Each row is where one point has got to under a steady rotation. How many ticks took it there?
The counts run from 0 to 124.
[ 4.39 -0.16 -2.88 -1.91 -1.31  1.32 -3.15  2.45  1.58 -0.45  0.37  0.15
  0.76 -3.01 -0.17  0.87 -2.26 -1.33  0.87 -3.42 -0.16  2.64  0.59 -3.00
 -0.36 -4.19  1.47 -5.19  1.16 -0.42 -2.19  1.35 -0.34 -1.11 -0.37  2.95
 -2.68 -1.74  0.40 -1.83 -0.94 -3.98 -1.08 -0.56 -1.23  3.87 -0.64] : 121
[-0.01  3.44 -2.18  0.88  0.17  0.21 -0.33 -1.18 -2.74 -0.24 -1.05 -0.09
 -1.31 -4.32 -0.77  3.24  2.33  2.21 -0.33  0.47  6.60 -1.87 -0.86 -0.11
 -0.07  2.65  0.05 -2.38  0.80  3.06 -0.54  3.35  2.07  0.99 -0.13  0.27
 -1.03  2.01 -3.22  3.00  0.72  0.46 -0.78  0.67 -2.32 -0.11  1.82] : 84
[ 1.23 -4.66  0.17  1.10 -0.84  2.31 -2.47  2.82  2.77 -3.09  1.13 -1.83
 -0.23  1.70 -2.77 -2.44 -0.29  0.26 -1.17  0.11 -4.33  4.37  1.67 -2.36
  2.06 -0.58 -0.95  3.44  0.84 -0.35 -0.44  0.65 -3.68 -1.84 -0.01 -1.86
 -3.10 -0.13  3.00 -2.29 -2.38  0.47  2.45 -0.99 -3.17  3.16 -0.23] : 17
[ 3.09  1.21 -1.47  0.55  0.36 -6.39 -1.29 -4.41  0.56 -0.38 -0.30  1.48
 -0.06 -3.47 -0.01  1.50 -0.12  0.05  0.13 -1.98  3.33  2.78 -0.20 -1.42
  1.65 -3.38  3.61 -3.50 -0.59  2.34 -0.58 -0.89  0.99  0.78  1.17 -1.80
 -0.95  1.38 -1.48 -2.65  0.52  0.73 -0.98  0.96 -0.47  2.10  1.42] : 105
[ 2.33  1.99 -2.30 -0.46 -0.33 -4.92 -1.08 -3.82  0.07 -0.30 -1.86 -1.88
  0.65 -4.90 -0.11  5.29  1.90 -0.95  0.64  0.30  4.09  1.22 -0.01  0.74
  1.16  0.41  3.04 -4.31 -0.55  1.51  0.25  0.37  1.97  2.01  2.31 -0.95
 -0.87 -0.21 -1.75  0.74 -0.54 -2.19 -1.25  1.00 -1.65  1.37  0.85] : 4
[-1.61 -2.48  1.24  2.24 -1.74 -1.09  0.18 -3.22  0.02 -3.62  1.34 -5.14
 -0.31  1.54 -0.27 -0.34 -0.32  0.02 -2.65  1.56 -3.21  0.89  1.78  3.92
  4.20  3.10  0.08  1.28 -4.66 -2.17  2.04 -4.22  2.09  0.72  0.11  0.92
  0.26  0.43 -1.01 -2.18 -0.81 -0.50 -0.07 -1.42  0.42  0.96 -0.99] : 76
[-0.30  0.83 -2.65 -2.84 -0.62 -2.16 -2.25 -3.71 -2.26  3.60 -3.40  1.14
  2.30  2.28 -0.96  0.84  0.55 -2.02  0.67  1.90  0.85 -0.95 -2.47  2.01
 -0.61  1.01  3.71 -2.40  0.87  1.25  1.16  1.89 -1.64  2.97  2.87  3.72
  2.64  1.57 -1.12  1.02 -1.41 -3.53  0.73 -3.24 -1.20 -1.16  1.86] : 99
[ 0.65 -2.93  0.54  0.43 -0.57  3.34 -1.43  3.82  3.33 -1.55 -0.85 -3.09
  3.56  4.41 -2.39 -0.04 -2.16 -0.43  1.69  3.17 -4.94  0.05 -1.05 -0.45
 -0.31 -4.01 -2.32  0.08 -0.69 -2.71  0.51 -2.29 -1.43  1.40  0.13  1.33
 -0.90  0.09  1.03  0.27 -0.48 -0.90  0.92 -4.99 -0.43  1.15  2.46] : 119
[ 0.44  3.00  0.16 -0.49  0.82  1.13 -0.85 -2.67 -1.96  0.38  0.59  3.32
 -2.64 -1.40 -1.32 -0.60 -1.06  2.82 -0.77 -1.14  4.06  0.12 -0.60 -4.56
 -2.05 -1.47 -2.86  0.23 -1.71 -0.39  1.03  1.69  2.34 -1.99 -0.97 -3.40
 -1.23 -0.16 -3.11 -1.98  2.12  3.88 -2.23  3.20 -0.60 -3.45  0.88] : 58
[-3.02 -1.26 -0.16  2.07  0.97  1.39  1.16  3.44  0.26 -0.53 -0.91 -0.95
  2.62  2.01  1.06 -0.14  1.14 -1.08 -1.47  3.52 -0.32 -0.99 -0.66  2.09
 -1.82  0.65 -0.96  4.44 -2.22 -3.53 -3.36 -1.37 -5.80  0.95  0.39  1.62
 -0.58  0.48  0.82 -0.94  0.49 -1.16  1.21 -2.54  4.67 -2.14 -2.07] : 66
[ 1.46 -1.03  1.01  1.31 -2.62  8.01 -0.89 -0.20  3.13 -1.30  0.06 -0.31
 -2.08  3.66 -1.95 -4.04 -1.93  1.64  3.15  0.89 -2.77  0.33  1.55  2.39
 -0.58 -0.06 -3.74 -1.17  1.14 -1.75 -1.40  2.03  0.79 -1.63 -1.91  0.30
 -1.46 -1.69 -0.19 -1.16  1.86  1.17 -0.38  0.12 -1.84  0.51 -0.27] : 43
[-0.71  1.82  0.87 -0.14 -1.60 -1.14  1.51 -4.42  2.24 -1.66 -0.19 -3.99
 -2.75 -2.42 -1.28  1.49  1.92  0.27 -0.68  1.65  2.15 -0.08  3.37  2.40
  4.77  4.51  0.96  1.16 -1.30 -0.20  1.76  1.50  4.50  0.25  0.21 -2.52
 -0.13 -0.27 -0.50 -1.13 -0.97  0.87  0.18  3.65 -2.56  1.29 -1.88] : 80
[ 1.95  1.21  2.06 -0.22 -0.86  2.03  0.37 -6.33  1.75  3.07 -0.44  2.61
 -3.42  3.58 -3.48 -2.19  0.09  0.75  1.20  0.42 -2.15  3.20  2.01  1.37
  1.13 -0.40 -0.63 -1.47 -0.12  2.10  3.03  3.35  2.21  0.57 -1.32  0.24
  1.21  1.53 -0.33 -2.00  0.60  2.71 -0.12  0.82 -3.54 -0.90  1.97] : 27
[ 0.86 -1.71  3.93 -0.93 -2.40  1.38  2.90  0.66  2.77 -0.96  0.97 -1.12
 -2.55  1.07 -1.48 -2.56 -1.26 -2.10 -2.24 -0.44 -3.69  2.25  3.41 -0.03
  4.08  1.43 -0.56  1.27 -3.19 -3.83  0.68 -3.26  0.09 -3.23 -1.30  1.99
  0.33  1.30  1.70 -4.92 -1.57 -0.32  1.76  0.58  0.89  2.41 -2.75] : 49
[-1.15  1.90 -1.55 -1.65 -0.40  1.59 -2.55  1.58 -0.05  1.51 -1.50 -0.25
  3.52 -0.90  2.36  1.82  0.98 -0.08  0.00  1.58  1.56 -2.58 -1.57  2.43
 -3.32 -0.74  0.38  0.33 -0.37 -0.34 -2.76  0.14 -4.53  1.10  1.94  3.84
  0.96 -1.34 -0.99  1.65  0.02 -4.12  0.38 -3.03  4.26 -3.93 -1.10] : 67
[ 0.89 -2.37  2.27 -2.44 -1.30  3.43  1.18  0.20  5.36 -0.69 -0.20 -0.75
 -2.70  3.94 -4.87 -1.58 -1.73 -2.12  0.12  1.58 -4.62  2.29  3.04 -0.55
  0.95  0.32 -1.27 -0.21 -1.94 -1.62  0.60  1.40  0.55 -0.84 -0.75  1.08
 -0.28 -1.99  1.98 -1.93 -2.04 -2.12  1.82  2.15 -2.49  1.07 -1.83] : 123
[ 1.52  1.55  0.30  2.21  1.01  3.77  2.17 -0.93  2.89 -0.98 -1.07 -1.86
 -2.30  0.59 -2.79  0.53  3.58  1.96  1.42  2.11  0.90  3.16  2.07  3.22
  0.37  1.69 -1.58  1.59  4.22  1.76 -1.29  2.76  0.71 -1.09  0.43 -1.27
 -1.40  1.01  2.44  1.65  0.56  4.47 -0.55  2.89 -1.95  1.53  0.32] : 112
[-1.97  3.34 -2.06  0.12 -0.51 -2.68  1.26  1.31 -2.79  0.10 -3.49  0.42
  2.33 -3.48 -1.17  4.88  3.39 -0.40 -0.67  3.05  3.70 -2.68 -3.10 -0.64
 -0.06  1.75  0.82 -0.44 -1.79  0.13  0.43 -0.51  2.08  3.98  1.04  1.26
 -0.08  1.77 -2.50  2.67  0.57 -0.96 -1.77 -1.16 -0.13 -2.43  0.65] : 83
[-1.08 -5.07 -0.78  1.62  0.34  3.29 -2.94  1.95  1.47 -3.65 -0.29 -5.84
  2.38  0.79 -1.21 -0.28  0.60  0.04 -2.91  2.77 -1.55  1.94  0.19 -0.02
  1.16 -0.35 -1.79  4.29 -0.11 -0.63  1.13  0.31 -3.75  0.49 -0.41 -0.07
 -0.52  0.83  0.25  1.45 -3.80 -1.73  2.56 -1.77 -0.92  1.40  0.08] : 92
[-0.85 -0.64  1.95  2.47  1.05 -2.13  2.50 -2.82  3.60 -0.69  0.32 -3.88
  0.16 -0.78 -0.57  2.85  2.24 -0.16 -0.19  4.73 -2.04  4.29  2.52  1.85
  2.44 -2.26 -0.02  2.86  0.50  0.38  1.20 -1.54 -1.25  2.97  2.62 -1.46
  2.15  2.46  3.38  0.30 -0.33  2.16  1.08  0.27  0.26  0.41  0.86] : 108
[ 1.14 -2.79  2.02  2.51 -1.36  5.96  0.53  1.45  3.13 -1.95  1.42 -4.05
  0.93  2.90 -1.35 -2.15 -1.70  1.30 -1.05  1.57 -5.50  1.51  2.61  2.29
  0.80 -0.82 -4.20  0.77 -0.45 -2.04  0.37 -2.80  0.27 -1.09 -2.30  2.90
  0.45  0.09  1.00 -1.37 -0.02  0.05 -0.18 -1.77  0.56  2.01  1.35] : 44
[ 1.37 -0.76 -3.36 -2.78 -0.46  1.94 -2.53 -2.00  2.74  0.77 -3.00  0.52
 -1.52 -0.53 -2.49  0.70 -0.42 -2.14  1.82 -1.10  2.72 -0.04  0.29  1.16
 -0.87  1.38  1.86 -0.88  0.45  2.49 -0.80  7.29 -1.66 -1.46  0.82  1.44
 -1.32 -3.02  0.18  1.56 -2.58 -4.05  2.83  0.78 -2.53 -0.34 -1.56] : 95
[ 1.20 -1.73  2.96 -0.83 -2.27  2.56  1.22  1.25  4.20  0.75 -0.64 -3.04
  1.60  2.87 -2.77  1.11  1.29 -1.39 -0.69  2.45 -5.07  1.73  2.65  0.77
  2.70 -0.31 -0.77 -0.43 -0.32 -0.74  1.43 -3.34 -0.52  0.20 -0.60  3.90
  2.67  1.18  1.46  0.29 -2.53 -3.28  2.66 -1.43  0.53  0.92 -1.84] : 124
[ 2.15  2.76  0.08  0.62  0.36 -1.20  0.79  1.65  3.19  1.28 -2.22 -0.49
  3.57 -0.71 -0.18  5.94  1.62 -0.89  1.16  3.64  1.80  0.24 -1.30  0.56
 -2.82 -5.54 -0.04 -0.30  1.01 -1.14 -1.96 -1.96 -1.97  4.47  2.24 -0.80
  1.53 -0.08  2.01  2.24  1.46 -1.57 -1.64 -0.56  3.19 -2.35  0.90] : 35
[-1.52 -1.73  0.68  1.42 -2.01  2.03  0.05 -2.16 -1.84 -0.33 -0.10 -2.07
  2.40  5.44  0.23 -2.69 -0.03 -0.39 -0.14  3.14 -4.63 -2.73 -0.53  4.71
 -0.70  2.44 -1.68  0.39 -2.75 -1.38 -1.07 -1.93 -2.44 -0.15  1.89  2.70
  2.10  0.29 -2.53  0.27  0.23 -2.13 -0.61 -3.92  1.70 -1.59 -0.26] : 71
[-2.15  1.59 -0.40  2.54  0.45  1.93  0.27 -1.57 -2.19 -0.63 -0.24  1.29
 -2.00 -3.33 -2.62  0.04  1.76  4.43 -3.07 -0.65  3.63  0.67 -0.69 -0.60
  0.49  3.57  0.58  0.48  1.86  1.09 -0.22  3.51  1.17 -1.51 -2.13 -2.68
 -3.18  2.59 -1.77 -0.25  0.91  4.24 -0.43  2.68 -4.04  0.53 -0.09] : 85
[-1.18 -1.84  1.54  0.93 -0.76 -2.19  0.35 -4.83  0.30  1.28 -2.36 -1.19
  1.24  4.93 -1.96 -0.49 -0.83 -0.36  0.39  3.83 -3.39  1.04 -1.33  2.68
  1.47 -0.59 -0.12  0.24 -1.61  0.62  3.33 -2.17  0.41  4.70  2.79 -0.55
  2.28  3.82  0.03 -2.04  0.66 -0.70  1.01 -3.49 -1.57 -0.88  3.32] : 103
[-2.11 -0.36  2.78  2.27  0.62  2.26  0.02  0.67  0.19 -2.44  3.39 -3.85
  0.19 -1.31  0.65  0.59  0.06  2.41 -3.94  2.18  1.22  1.66  1.25 -0.65
  0.87 -3.24 -3.25  4.33 -1.62 -1.92  2.52 -3.14 -0.35  0.61 -3.03 -2.21
  2.53  3.29 -0.59 -0.81  0.40  2.56  0.15  0.42  1.83 -2.93 -0.05] : 60
[-0.72  1.32  0.68  2.34  0.44  4.75  2.48  2.39  3.98 -0.31 -0.84  0.62
 -3.15  2.62 -2.62 -1.97  1.92  0.05  0.34  1.90 -2.01  1.63  0.68  1.19
 -1.62  0.02 -1.21  3.77  2.23 -1.01 -3.43  1.55 -1.38 -1.16 -0.93 -0.82
 -0.77  0.42  2.97  0.49  2.63  5.00 -0.61  2.18  0.73  0.00 -1.84] : 38
[ 1.02 -0.45 -0.99  0.92 -2.28 -0.08 -2.22 -0.48 -4.54 -1.34 -0.32 -1.63
  3.74  0.33  3.22 -0.50 -1.38  1.11 -1.65 -0.11 -1.02 -1.53 -1.04  3.77
 -0.79  1.68  1.09 -2.66 -1.96 -1.31 -0.48 -2.64 -1.95  1.09  0.81  4.46
  2.60  2.22 -3.78 -0.30 -0.27 -3.88 -0.90 -4.55  1.89 -0.27  1.25] : 72
[-1.52  0.56  2.43  0.43  0.61  4.58 -0.03 -2.74  1.17 -1.11  1.28 -0.56
 -4.08  0.56 -1.02 -1.36 -0.24  3.79 -1.39  2.15  2.44  0.78  1.00 -0.52
  0.45 -1.18 -4.85  2.49 -2.69 -1.86  1.72  1.65  2.61 -1.36 -1.98 -3.81
 -0.62 -0.92 -1.97 -0.36  0.40  3.20  0.30  3.06 -2.07 -4.08  0.69] : 59
[ 0.44 -0.91  1.03  1.50 -0.01 -1.29  1.11 -5.25  4.90 -1.34 -1.24 -1.89
 -2.51  1.38 -4.30  0.97  0.69 -0.59  1.19  2.37  0.09  2.59  1.06 -0.40
  0.95 -0.79 -0.04  2.78 -1.49  0.95  2.06  1.23  2.52  3.17  1.46 -4.63
  0.80 -0.05  2.80 -2.02  0.81  2.84  0.18  2.60 -2.71  0.80  0.42] : 107
[-0.81  1.40 -2.76 -1.93  1.47 -2.22 -1.90  2.66 -0.50 -1.35 -0.12  1.83
  1.62 -3.21  0.80  3.34 -0.10 -0.16 -1.69  0.33  4.16 -1.02 -2.47 -2.99
 -3.70 -4.19 -0.96  1.20 -3.42 -2.87 -2.29 -1.50 -3.06  0.34 -0.04 -2.23
 -0.13  0.24 -1.42 -0.52  1.76 -1.67 -0.16  1.15  4.21 -3.91 -0.23] : 62
